Some points:
[-0.89 -0.54  0.14 -1.59  1.16 -0.61 -0.45  0.51  0.49  0.28 -1.53 -0.15  0.06  1.39  0.46  0.37 -0.47  1.68  1.77 -0.11  0.32  0.46 -1.11  0.78]
[-0.48 -0.68  1.59 -0.84  1.57 -1.99  0.06  1.22  0.71 -0.67  0.27 -1.93 -1.24 -0.98 -0.12  2.78 -1.84 -1.03  0.55  1.03 -1.74  0.5  -0.94  0.19]
[-0.85 -1.07 -0.42  0.57 -0.25 -1.45  0.72 -1.35  0.68  0.21  0.55  2.27  0.45 -0.01 -0.76  0.19 -0.6   0.26 -0.78 -0.3   1.25  3.   -0.59 -1.43]
[ 1.74 -0.31 -0.85  0.13 -0.4  -0.41 -0.55 -0.81  0.47  0.39 -1.06  0.98  0.31  1.04  0.31  0.06  1.37 -1.29 -1.31  0.27  0.56 -1.34 -1.94 -1.49]
[ 0.61 -0.79 -0.01  0.33  0.28  2.12 -0.58 -0.15  0.71 -0.78 -0.95  0.36 -0.15  0.1  -0.75 -1.56  2.05 -0.6  -0.36  1.87 -0.32 -1.71  0.11 -1.01]
[ 0.28  0.66 -1.17  0.62  0.4   2.5   1.5  -1.11  1.59  1.02 -1.58  0.52  0.27 -1.92 -0.17  1.04 -0.21 -0.01  0.33 -0.4  -0.18  0.24  2.46 -0.09]
[-0.62  0.87 -0.42  0.51  0.19  0.53  1.25 -2.34 -1.76 -0.61  1.57 -0.71  0.32  0.73  1.03  0.03  1.16 -0.25 -1.19  0.05  0.38  1.52  0.4   1.22]
[-1.53  1.07 -0.74  0.87  1.64  0.37  0.54  1.72 -0.05  0.62  2.11 -0.67  1.1  -1.7  -1.36 -1.77  0.9   0.3  -1.63 -0.27 -0.49  0.12 -0.6   0.78]
[ 1.23  0.62 -0.72  1.06 -1.73  0.6  -1.04  2.62 -1.67  0.75  0.04 -1.49  0.7   1.41 -0.89  0.17 -0.72 -1.23  0.4   0.2   1.74  2.59 -0.04 -1.26]
[-0.5  -0.09  0.18 -0.24 -0.42 -0.56  0.05  0.24  0.35 -0.26 -1.61 -1.12 -0.84  1.84 -1.01  1.45 -0.58  0.79  0.37 -1.37 -0.37 -0.77 -0.35 -0.39]
[-0.2  -1.65 -0.44  0.45 -0.15  0.51  0.    0.44 -0.62 -0.81 -0.99 -0.77 -1.93  1.76 -0.86  0.39 -0.49  1.45  1.23 -1.16 -1.    0.72 -0.9  -0.05]
[-0.06 -0.77  0.26  0.18 -1.62  1.38  1.34  2.38  0.56 -0.55  0.55 -1.34  1.33  1.16  0.6  -1.43 -1.45 -0.12 -1.85 -0.62 -0.18 -1.33  1.    1.67]
[ 1.49 -0.91  0.43  0.43  0.83  2.89  0.81 -0.82  0.82  2.5  -0.03  0.49 -0.9  -2.48  0.97  1.26 -0.2   1.18  0.04  0.75 -0.06  1.02  1.3  -0.54]
[-1.3  -0.36  1.61 -0.98 -0.81 -0.6  -1.87  1.83 -1.26 -0.59 -0.38  0.96 -1.1   1.35  0.28  0.13 -0.28 -0.5  -1.01  1.11 -0.15 -0.96  0.62  0.13]
[ 2.44  0.18 -0.35 -0.58  1.54  1.8  -1.64 -2.32  0.32  0.83 -0.95 -1.04 -0.83 -1.82  0.11 -0.21 -1.93  0.83 -0.4  -0.08 -1.12  0.38  0.33  0.49]
[-0.81  1.02  0.31 -0.93 -0.06 -3.45  1.05 -1.81 -1.1   1.14 -0.73  0.78  0.83 -0.1  -0.32 -1.37 -0.46 -0.89  0.54  0.74  0.67 -0.84  1.14 -0.78]
[-1.48 -0.41  0.66  1.39  0.04  4.74  0.02 -0.85  0.22 -1.64  0.52  0.7   0.95 -1.05 -0.23 -1.46 -0.83 -0.96  0.56  0.5  -1.05 -0.26 -1.34 -0.97]
[-0.49 -1.28  0.95  0.17  0.79 -1.27 -1.23  1.07  0.76  0.33 -1.35 -0.4  -1.18  0.78  0.78  0.49  0.14  0.8  -0.34 -1.38 -0.17  0.27 -1.07  1.38]
[-1.73  0.34 -0.31  1.77  0.67  0.18  0.25 -1.08 -0.24 -1.35  1.95 -1.48 -0.77 -0.16  0.77 -0.98  0.92  0.58 -0.65  0.83  1.69  1.37  1.79 -0.87]
[ 0.95  0.39 -0.79 -0.53 -1.32  0.77  0.34  1.5  -0.39 -1.32 -0.04 -1.37  1.1  -0.1  -0.24  0.89  1.52  1.97 -0.09  0.27 -0.32  1.42 -0.76 -0.45]
[ 0.24  1.85 -0.63  0.32  0.62  0.17  0.69 -1.19 -0.31  0.55  2.89  0.42  0.65  0.64  0.9  -0.1   0.14  0.46 -1.37 -0.77  0.94 -1.29  0.83 -0.26]
[-1.34  0.91  0.81 -0.25 -0.39  4.01  0.2  -0.79  0.86  1.08 -0.84  0.74  0.05 -1.11 -0.59 -0.92  1.29 -2.32  0.07 -0.65 -0.67  1.12 -1.23 -0.73]
[ 2.2   1.4   0.95  1.76  1.67 -0.29  1.1   0.25  0.3   0.8  -1.37 -1.38 -0.5  -1.96  1.8   0.35  0.81  0.72  1.15 -0.56 -0.84  1.31 -0.4  -0.49]
[ 1.31 -0.51  1.38 -0.4   1.08  1.39 -1.5  -0.81 -0.1   0.07 -0.85 -0.85 -2.35 -1.46 -0.21  1.71 -1.16 -0.5  -0.6   0.34  1.88  0.07 -0.38  2.04]
[-0.52  0.86  0.28 -0.37  0.97  0.35  2.03  1.88 -0.53  0.25  2.44  0.26  0.93 -1.58 -2.1  -0.65  1.71  0.34 -0.75  0.12 -1.5  -1.2   0.41  0.31]
[-0.34  1.12  0.31 -0.59 -0.25 -0.92 -0.81  0.89  0.72 -0.43 -1.82  0.8  -1.39  0.88 -0.48  0.5  -0.1   0.7   0.   -0.34 -0.58  1.13 -0.14 -0.11]
[ 0.03  0.82  0.97  0.15  1.33  1.72  2.26  1.27 -0.67  0.14  2.04  0.19  1.85  0.49 -0.32 -0.45  0.4   0.24  0.3   0.4   1.27 -2.95  0.11  0.87]
[ 0.14 -0.03  0.84 -1.68 -1.43 -1.98 -1.16  1.41 -1.6  -0.78 -0.37  1.72  1.25  0.17  0.68 -0.39 -0.85  0.24 -0.06 -1.18 -1.04  2.04 -0.18 -0.84]
[ 0.16 -1.87 -1.38 -1.96  0.02 -0.39 -0.31 -1.8  -0.9  -0.06 -0.45  0.15 -0.65 -2.49 -1.13 -0.45 -0.11 -1.73  1.06 -1.05  0.95 -1.84 -0.43 -0.37]
[ 0.42 -0.73  0.38 -1.68 -0.66  0.38 -0.39  3.43  0.   -0.43  0.54 -1.03  2.05  0.51  1.28 -0.92 -0.26 -1.13 -0.51 -0.51  0.4   1.65  1.34 -0.8 ]
[-0.02  0.85 -1.21  0.33  0.22 -0.02 -1.51  3.   -0.78  0.09 -0.6   1.23 -0.26  1.41  0.67  2.1  -0.59  1.43  0.48 -2.05 -0.24 -2.    0.85  0.56]
[-0.21 -0.82 -2.73  0.83 -1.11  0.12  1.49 -0.71 -1.22  0.17 -1.59  0.93 -1.61  0.35  0.64 -0.95 -0.65  0.33 -0.2   2.59  1.29  0.24 -1.01  0.68]
[-0.73 -0.05 -0.53 -1.16 -1.23 -0.82 -1.97  0.54  0.6   0.13 -0.33 -0.4   2.5   0.83 -0.46  0.34  0.19 -0.19  0.88  0.78 -0.76  3.16 -0.33  0.42]
[ 0.55 -1.4  -0.6   1.49 -0.06 -1.77 -0.08 -1.2   0.33 -0.49 -0.12  1.65  1.52 -0.57 -0.47 -0.2   1.42 -2.07  0.32  0.14  0.54 -0.12  1.56  0.78]
[ 1.64  0.52 -0.92 -1.18 -0.35  0.36  0.79 -1.04  2.37 -1.26 -1.28  2.22 -1.26  0.48  0.07 -0.18  0.23 -0.11  0.79 -0.75  1.94 -0.47 -0.01  0.25]
[-0.06  0.16  0.42  0.38  1.18  0.83  0.52 -1.37 -0.99  0.29  2.43 -0.6  -0.01  2.14  0.64 -0.44  0.67 -0.25 -0.51  0.63 -0.48  2.03  1.53 -0.56]
[-0.36  0.36 -1.34  0.23 -0.14 -1.32  0.62 -0.69  0.68 -0.26  2.44  1.07 -1.31 -0.51  0.19 -1.3  -0.09 -1.67  0.6   0.97 -0.37  1.07  0.12  1.44]
[-0.37 -0.4   1.48  0.16 -1.93 -0.44 -0.7   0.5  -0.19  0.05 -0.27  0.26 -0.84  0.86 -0.89  0.95 -0.7   1.72  0.71 -0.55 -0.07  0.87 -1.42  1.23]
[ 2.55  1.85  1.07  1.02  0.22 -0.98 -1.26 -0.59  0.85  0.12 -1.31 -0.11  0.9  -0.4   0.13  0.72 -0.17  0.97  1.1   0.27  0.03 -2.3  -0.32 -1.15]
[-1.15 -0.44  0.43 -0.62 -2.23 -0.51 -1.24  1.79  0.56  0.82  0.77 -0.94 -0.47  1.27  2.06  0.42 -0.24  0.65  0.23 -0.63 -0.58 -3.49  0.23  0.07]
There is one direction along which these points spread out most. Take the direction at right angles to it along which they spread out most. Go by this last direction. How far along it is each point below, from 0 to 99? 50 is the average, and the first point above lies past it. One standard deviation of the points above along it is 16.
[ 1.23  0.62 -0.72  1.06 -1.73  0.6  -1.04  2.62 -1.67  0.75  0.04 -1.49  0.7   1.41 -0.89  0.17 -0.72 -1.23  0.4   0.2   1.74  2.59 -0.04 -1.26] 35
[-0.21 -0.82 -2.73  0.83 -1.11  0.12  1.49 -0.71 -1.22  0.17 -1.59  0.93 -1.61  0.35  0.64 -0.95 -0.65  0.33 -0.2   2.59  1.29  0.24 -1.01  0.68] 59
[-0.49 -1.28  0.95  0.17  0.79 -1.27 -1.23  1.07  0.76  0.33 -1.35 -0.4  -1.18  0.78  0.78  0.49  0.14  0.8  -0.34 -1.38 -0.17  0.27 -1.07  1.38] 59
[ 0.95  0.39 -0.79 -0.53 -1.32  0.77  0.34  1.5  -0.39 -1.32 -0.04 -1.37  1.1  -0.1  -0.24  0.89  1.52  1.97 -0.09  0.27 -0.32  1.42 -0.76 -0.45] 41
[-1.34  0.91  0.81 -0.25 -0.39  4.01  0.2  -0.79  0.86  1.08 -0.84  0.74  0.05 -1.11 -0.59 -0.92  1.29 -2.32  0.07 -0.65 -0.67  1.12 -1.23 -0.73] 57
[-0.52  0.86  0.28 -0.37  0.97  0.35  2.03  1.88 -0.53  0.25  2.44  0.26  0.93 -1.58 -2.1  -0.65  1.71  0.34 -0.75  0.12 -1.5  -1.2   0.41  0.31] 24
[ 2.44  0.18 -0.35 -0.58  1.54  1.8  -1.64 -2.32  0.32  0.83 -0.95 -1.04 -0.83 -1.82  0.11 -0.21 -1.93  0.83 -0.4  -0.08 -1.12  0.38  0.33  0.49] 83
[-0.06 -0.77  0.26  0.18 -1.62  1.38  1.34  2.38  0.56 -0.55  0.55 -1.34  1.33  1.16  0.6  -1.43 -1.45 -0.12 -1.85 -0.62 -0.18 -1.33  1.    1.67] 24
[ 0.61 -0.79 -0.01  0.33  0.28  2.12 -0.58 -0.15  0.71 -0.78 -0.95  0.36 -0.15  0.1  -0.75 -1.56  2.05 -0.6  -0.36  1.87 -0.32 -1.71  0.11 -1.01] 54
[-1.48 -0.41  0.66  1.39  0.04  4.74  0.02 -0.85  0.22 -1.64  0.52  0.7   0.95 -1.05 -0.23 -1.46 -0.83 -0.96  0.56  0.5  -1.05 -0.26 -1.34 -0.97] 50
[ 0.24  1.85 -0.63  0.32  0.62  0.17  0.69 -1.19 -0.31  0.55  2.89  0.42  0.65  0.64  0.9  -0.1   0.14  0.46 -1.37 -0.77  0.94 -1.29  0.83 -0.26] 34
[-0.06  0.16  0.42  0.38  1.18  0.83  0.52 -1.37 -0.99  0.29  2.43 -0.6  -0.01  2.14  0.64 -0.44  0.67 -0.25 -0.51  0.63 -0.48  2.03  1.53 -0.56] 34
